Each named turn below is shown by a few rows before and after it. Which turns, in which order, take the first row of each later pair to the second? The first pair is answered.
turn Vuvuv:
[ -3   2   1   2   1  11  -1   9   4  -7   1   2  11  16 -12  16  10  16
 -14   1] |-> [  6   3  -3  -1  -6   8  -5   6   4  -4   7  -3   1  15 -11  12  10  17
 -18  -6]
[ 14   1  -8  -7 -11   2  -3  -7  10   2   8  -6 -10  -3  -3   0  -6   1
  -3   1] |-> [ 13   4  -4 -10  -8  -1   2  -9   6   0   3  -2 -12  -7  -4  -4  -7   0
   7   5]
[ -4   9  -1   6   2  -7   6   4  -9  -3  -6   3  10 -11  -3  11  -1  -3
   7  -1] |-> [-5  8 -2 11  2 -4  4  5 -7 -2 -5  1 12 -8 -4 14 -1 -1  2 -2]
[  3   1  -5 -11  -7  -5  -4  -3  -5   1  -1   0 -13  -6   4  -6  -3   0
   2  -3] |-> [ -3   1  -3 -12  -3  -4   0  -4  -7  -1  -4   5 -10  -7   4  -6  -5  -2
   7   1]
turn muvu:
[ 14  13  -3 -12  -4   2  -8  -8  14   5  -1   2  -7   7  -9   1  -2   6
   1   1] |-> [ 12  16   3 -10   1  -7   1  -5  -1   6  -8   8  -5  -4  -7  -5  -1  -2
  15   2]
[  4  -3  -6  -3   1   9  -7  -4  11   2  14   9  -8  15  -2  -7   1   3
 -12   6] |-> [  0   2   2  -7   8   0   6  -4  -1  -1   4  18  -7   5  -2 -14  -3  -9
   8  13]
[  4  -2   1 -19   3  15 -12  -9  20  -9   0   2 -20  20  -7   2  -8   7
 -12  19] |-> [  0   4  16  -6  14 -11  10  -2 -17  -5 -16  17 -10  -5  -2 -10  -6 -16
  21  15]
turn tefam:
[-3 -3  3  5  1 -4 10  8 -7  8  1  3  6 -7  0  0 -2 -7  2 -4] |-> [-4 -6  1  9  1  1  7  9 -3  8  3  0 11 -4 -1  4 -2 -5 -5 -5]
[ 1  8  0 -6  3 -6  4  1 -5 -3 -2  5 -3 -3  5 -1 -2 -6 11  4] |-> [ 1  5  0  1  3 -8  6  3 -8 -1 -1  5  2 -3  6 -1  2 -6 11  0]
[  1   1 -10   3   2   4  -3   4  -8   8   5  -9   3  -5   4   4   2   1
   4  -1] |-> [  2   2 -11   2   1   6  -4   3  -5   8   7 -10   3  -4   3   6   3   2
   1  -1]
turn zetif:
[  1  -4  -3  22   5   0  -1  10   4   0  -7  -5  22   5   7  -7  -7 -10
   8  -6] |-> [ -5  -5  -4  17   6   9  -4   8  13  -5  -7  -4  22  14   6  -3 -11  -6
   3   3]
[ -3  -1  -8   3   5   5   6   4 -10   5   3 -10   2   2   4   0   5   9
 -15   4] |-> [ -6  -1  -7  -4   7   8   6   1  -5   2   3  -9  -1   4   3  -1   2  10
 -16  11]
[ -4  -6   1  -1   4  15   4   3   0 -12  -7   0   2  11  -5  -2 -11   0
   3  13] |-> [  1  -1   2  -6   4   8   7   2  -6 -11  -8   2  -3   5  -4  -8 -12  -5
  10  13]

(2 to 3 turns a pair)
[-8 -1  7  1  9 -4  6  5 -9 -1 -6  7  9  0 -1 -2 -2 -5  8  6] |-> [ -5  -2   0 -11   3   7  -3  -1   8  -5   1   0  -2  10  -3   1  -5   7
  -5  11]
muvu muvu tefam
[-20   0   6 -15  10  14   4  -3  15 -11 -10   7   6  12  -4   4  -4   3
   1  25] |-> [-12  -4  -3  -8  -1  19  -9  -1  24  -6   0  -3   5  17  -4  10  -1  12
 -17  12]
Vuvuv Vuvuv
[ 19   9  -2   1  -4 -14   1   1  -7   9  13  -4  -5 -18  -3  -2   5  -9
   2 -12] |-> [ 12   6   1   8   0 -14   4   3 -13   9  10   0   7 -19  -4  -1   7 -10
   3 -13]
Vuvuv tefam
[ -4  -5  -7  10  -5   7  -5   6   9   2  11 -10  10   6  -5   8   1  12
 -16 -11] |-> [  0   2  -8 -12  -7   9  -5  -3  17  -5  12  -9  -7   7  -5   3  -6  14
 -10   3]
zetif Vuvuv
[-14   0   2  -4   8   2  10   3  -4  -3 -11  11   8   3  -1   0  -2  -4
  10  12] |-> [  0  -3 -12   1  -7   9  -9   3   9   4   7  -7   1  10   1   6   2  10
 -17  -4]
muvu muvu Vuvuv
[  0  -1 -10 -25  -6   6   3  -9  19 -11   9  -1 -23   9  -2  -1  -6  10
  -3  11] |-> [  8   7  -4 -21  -6 -14  13  -6  -2  -7   3   4 -26  -9   3 -13  -4  -2
  14   4]
Vuvuv zetif
[  3  -5   2 -13  -7  11  -4  -1  13  -2   8  -4 -10   5  -1   2  -5   7
  -8   9] |-> [  7  -8   0   9  -7   2  -7   6  -2   8   9  -7   3  -3   3   2   5   3
 -13 -13]
muvu zetif muvu
[ -6 -11  -2   6   1  12  -2   6   5  -2   7  -3  13   9  -9  15   2   2
  -8  -3] |-> [ -7  -7   5   8   6  -2  10   8 -13   0  -3   6  15  -4  -6   7   2  -9
  12  -1]
muvu tefam muvu
[  6   4  -1   1  -3   8  -9   4  14  -2   9  -9  -1  10   2   5  -1  10
 -16  -2] |-> [ 13   6   1  12  -2 -10   0   7  -7   5   4  -5   2  -7   6  -3   5  -2
  -4 -16]
muvu zetif muvu
[-10  -1  -3  -4   4  15  -4   3  14  -2   1   0   6   8  -1   7  -1   8
 -10   5] |-> [-9 -2  4 13  7 -1  3  9 -7  6 -6  6 17 -6  2  1  4 -3  1 -5]
muvu muvu
[ -5  -7   1  23  11   0   1   8  -1   8  -4   6  19  11   1   0  -3  -1
  -3 -10] |-> [ 12  -4  -6  18  -1  -5  -7   4   2  14   6  -4   3   8   5  -4  -1   3
 -11 -18]
Vuvuv Vuvuv
